Each row of T is roughly a mix of the hidden directions of one of a few groups.
T:
[[ 47 -42  11 -12 -22 -14 -11  29 -38 -22]
 [ -7 -12 -51 -40  -1 -40  -2  22  33 -16]
 [ 30 -10  -4 -46 -10  -6 -42 -44  22 -20]
 [ 15 -12  32 -22 -16  15  23  53 -24  40]
 [ 16  -7  50  52  22   6 -12 -29 -12 -27]
 [ -9 -36  15 -17   8 -20  55 -32  38   0]
 [ 45  25 -17 -24   6 -36  40  11 -33 -17]
 [  3 -26  21 -26 -10  14  15 -49 -38 -42]
 [  5  17   0 -16 -39  -8  -7  47  55  21]
 [ 26 -29  38  16 -38  41  19   4   4  33]
 [ 25  57 -49 -13  10  -8  -3   1  33  -7]
 [ 41  42 -50  23 -31  -9  10  -4 -14  -5]
 [ -8  33  22   6  -8  56 -39  -1  37   8]
 [-12 -23  28   9 -23  25 -69   3  17  12]
 [-31   3  -7  18  -8  28 -68  -3 -31  -8]
 [  0  -7 -42 -13   0  56  13   2  40 -32]
 [-42  29 -33 -54  13 -18 -11   4  22   8]
 [ 44  -5 -43 -13 -18  51 -21   4  21   8]
 [-48 -45 -28 -28  -7   0 -15  13  33  19]
 [-29 -10  65 -16  14 -35   8   4 -18 -23]
 [ 10 -16  23  32 -58 -11  16   2 -33  33]
 [ -9 -57  -2  24 -23 -24   5  -3  50 -14]
 [-19 -40  38 -47  40 -22   2   4  -2  12]
 [ 60 -16   6  -4  16 -20 -50 -24  -5 -13]
 [  3  -5  16 -28  -7 -46  44 -26  43 -14]
 [-46 -15  45 -15  10   6 -24 -19  47   3]
 [  5 -13   0 -31  11 -10 -57  31 -42 -21]
 [  0  28  33 -37 -48  10 -17  12 -38 -18]
 [ -3 -25 -41  15  54 -34  25 -22  -7  -9]
 [  8 -46 -18  26  19 -13  31  -8  52  21]
 [ 24  18 -37  14  39   2  26  17 -49  21]
 [-33  27 -60   7 -24 -30  25   3  13   7]
 [-10  35  21  24  37 -43 -21 -32  -9  26]
 [-47   7 -10  44 -13 -17  43  -9   8 -33]
 [-11  -2  24  19  49 -30 -14 -32  -4  47]
 [  9  21  -8  59 -36   0  36  24   2  25]
 [-33   0 -55  -7  10 -32  14 -25  39  12]
 [-32 -46 -18  24 -17   8 -22 -47  21 -18]
 [ -9 -42 -22 -12   3  -7   3 -24  63 -26]
 [ -9  -5  44  37  22  21  10 -56  15 -11]
 [ 13  11   3  41 -12   6  -2 -73 -17  -5]
 [ 23  -3  63   0  -6  -1   7  49  -5  28]
 [ -2   2 -61  42  26  -8  -1  -9 -17 -35]
 [-18  -8  20  16  13 -24 -20 -59  32  34]
 [-23  31  21 -36  20 -15 -51  20  27 -15]
 [-20  10  -2   6  36 -13  42  59  19  16]
 [ 54  38 -29  12 -29  -4  20 -12  32  11]
 [ 14  32  36 -32  10   4 -13 -10  62  11]
 [-53  -8  44  44 -15  19  -2   7 -15  16]
 [ 10  26  54 -53  -2   0  -1  22  26  14]
 [ 13  23 -21 -39  31 -37  43   6  28 -14]
 [ 20  17  -5  32  12  21   2  34 -45  49]
 [  4  11  32 -38 -26  46 -11 -27 -30 -26]
 [ 25  -2  38 -22  -5  51  29 -37 -17  11]
 [  1 -26  11 -18 -10  -9  25 -23  73  -4]
 [-40   9  -1 -62  -5  13 -19  -3  42   0]
 [ 11  29   1  17 -25  -9 -30 -46  33 -42]
 [ 39  -4   4  14  50   4   3  48  12 -34]
 [  4  34  14   7 -52 -44   7  41  -6  -6]
 [ 17 -41 -10  18   8  -7 -25 -56  36  20]
 [-28 -43  33 -16   5   5  -3 -32  31  43]
 [ 21   1  19   0   8 -13   6  32 -39 -65]
 [ 39   0  61  -2   8   1  22  12 -36  24]
 [ 28  17  57  14  -7 -27   1  25  -4 -44]
 [ 23 -51  -9  -3 -18 -36  48  14   6  21]
 [  5 -58 -23 -21 -10 -11  15 -22 -32 -39]
 [-24  16  10  23 -29  34  43  40 -23 -22]
 [ 44  14 -59 -16  12 -14  -1  34  22   0]
 [-15  39  29  26 -19 -29 -20  31 -46  -1]
 [  5  -3 -11 -18  38  14  24 -37  61   8]
 [  8 -53 -31 -23  15  13  15 -40 -12 -33]
 [ -3 -30 -14 -32 -43 -33   2  23  46 -14]
 [  7 -44   3 -34 -21  17  10 -36 -28 -42]
 [ -6 -10  -6  50  43  45 -17 -32  -1   1]
 [ 28  48 -42  31 -10  27  -1  25 -23   7]
 [-36  -6   1   2 -43  21 -17 -59   6 -21]
 [ 30   1  43   3  10 -47 -39 -14 -32  10]
 [ -2 -20 -66  37  18   5   1  28  -2 -24]
 [-14  -8 -30 -33  64 -10  -4  36  12  -7]
 [ 19 -25  -6   9  22  -7   8  78   4 -11]
 [ 36  54  -2  -7   7 -14 -23  29 -40 -19]
 [ 39 -54  33  -7 -28  22  -9  15 -17 -21]
 [-36  26   5  41  34 -41 -18 -14  19 -23]
 [-42   4 -39  50 -18  23 -31  -7 -13  -2]
 [-18  42  44  -2 -33 -31 -11  18  36   0]
 [ 32   4   5  67 -12 -32   0  -9 -11 -32]
 [ -7  25 -29 -40 -52 -33  -3  24  -5  17]
 [ -9 -23 -42 -25  48  40   5   7  -1  29]
 [ 14  -3 -13  35  -1  -9   6  19 -42  63]
 [ 41  41 -52   2 -21 -19   1   5  31  -4]
 [  7 -24 -38  37  54  31   2 -17  -3  17]
 [-17 -18 -36 -41  19 -20   7  11   9  57]
 [ 37  18  25  16  43  13   5   2 -17 -55]
 [-48  56   6  -2  14 -10 -10 -19 -28 -28]
 [-25  36 -34  -4 -47 -34  10  15 -21  24]
 [ -9   1 -50  23  59 -34   6   2   6   6]
 [  1  23  33 -39  39 -11  -2  36 -31 -29]
 [-25  44  38 -11 -11   5 -32 -20 -22 -41]
 [ 54 -44   1 -21 -17 -15  18 -13 -39  -8]
 [  0  15 -30  -6 -19 -14 -17  16  70  26]
 [  2 -16  -2  43 -64 -16  10  31 -19   1]
 [ 16 -46  29   6 -45  -6  -2  12 -29  40]
 [-17   9  45   5 -20  -1  29 -61  21   0]
 [-36  56   8   8  11 -18 -45   4  11 -26]
 [ 15 -20 -36 -29  39 -11  49 -14 -24 -15]
 [-55  18 -28   0  40  20   8 -38  12 -12]
 [-63  -4  -5  22  17 -13  20  28  41   6]
 [-29 -23 -57 -10  28 -31  -1  14   4  35]
 [ -2   4  24  16 -56 -13   4  47 -10 -37]
 [ -4  41   3  26 -22   7  15 -41 -54 -13]
 [ 32 -52  10  22  -9  22  40  -5 -17  33]
 [ -9 -49 -23  25 -13 -45  15 -15  -4  40]
 [ 15  16 -21  24  29 -18  18  37 -48 -35]
 [-59  14  -9 -30  -1 -41  22   0  16  26]
 [-33   4  -5 -31  22   2 -59  -7  38 -16]
 [-15 -11 -35  27   0  17  12 -39  51 -32]
 [ 26  12  -8  -1 -14 -22  52 -16  57  10]
 [-13 -36  33  30  12 -24 -10 -49  13  32]
 [-63  16  27   4  17 -19  43  13  -9 -14]
 [ 23  24  51   6 -18 -51  13   5 -25  18]
 [-47  26  10  41  -8  -3  30   7  44  16]
 [-23  -8  -4  50 -12 -47  22 -24  -1 -35]
 [-27  26 -16 -31  37 -28   9  11 -48 -25]
 [ 20 -51  22  12  32 -27   4   1 -25 -42]
 [-44 -18 -13 -19 -48   9  31   9  22  34]
 [-46   1  15   0  36   6  12 -21  20  57]
 [ 29 -25 -46  -2  -9 -18   0  15 -56 -20]
 [ -9  24  20  38 -16 -16 -26 -57  23  22]
 [-46 -33   2 -45  -1 -20 -13  -9  24  37]
 [ 55  24 -39 -14 -32 -18 -25 -15   0 -18]
 [ 12 -51  50  -5 -16  42   6  19   0  13]
 [-36   6 -39 -42  22 -32   0  40   2  14]
 [-32 -60  24   1  32  19  16  19 -22  13]
 [ -4  16 -38  -8 -17  12 -47  51 -29   0]
 [-47 -11 -55 -18   7 -38  -2  16  -8  20]
 [ 19 -29  11 -29 -12  17 -65 -26  17  -5]
 [ 17   0 -55  -6 -29 -35 -35   3 -13 -32]
 [-14  14 -35  40 -41  12 -11 -30   3 -43]
 [  6 -25  45  20 -41 -29  23   2 -42  -6]
 [-25  40  37  19 -29  13 -49  13  -3 -17]
 [-19 -24  38 -59   4  19  -1   5  13  37]
 [-11   5  23   0   8 -19  49   9  63  17]
 [-32  12 -28   9 -64 -15 -16   0  33 -11]]

Here is one row of each group, with its name. Which group are the others in?
[-41 -16 -47   6 -13  -6  52  24   3  12] | Y
[ 22 -43  23 -31 -45  15  26 -14 -26 -12] | G
[-19 -31  77  -7  -9 -13  17  -3  -3   5] | S
[-38  -2 -19 -30 -43 -16  -4   8  20  50] | C

[-49  31  14 -39  46   3  13   1  21  -1] | Y
[ 19  31 -31   5 -45  51   2  29  -5  12] | Y
[  3 -53  12  39  -5 -19  21 -17 -45 -16] | G
[ 20 -36 -15  21  13  53  -4   9 -43  24] | S
[ 26  -7 -51  38  40  24  -7 -16  26  -5] | C
[  5  59  45  -2   1   9   6   1 -43  19] | G
[ 19   9 -38  42  -3   6  15   4  -6 -62] | Y
[-20   2 -53 -10  18 -47 -20  21 -18 -28] | G
[-10  14   8   8 -44  29 -53  36 -20  -8] | G
[  8 -27  56 -23  -9   7   7  33 -31 -34] | Y
[-19   5 -22 -39 -13 -13  11  47   0  52] | C
[-27  24  58   8 -19 -30  17  13  37   6] | S
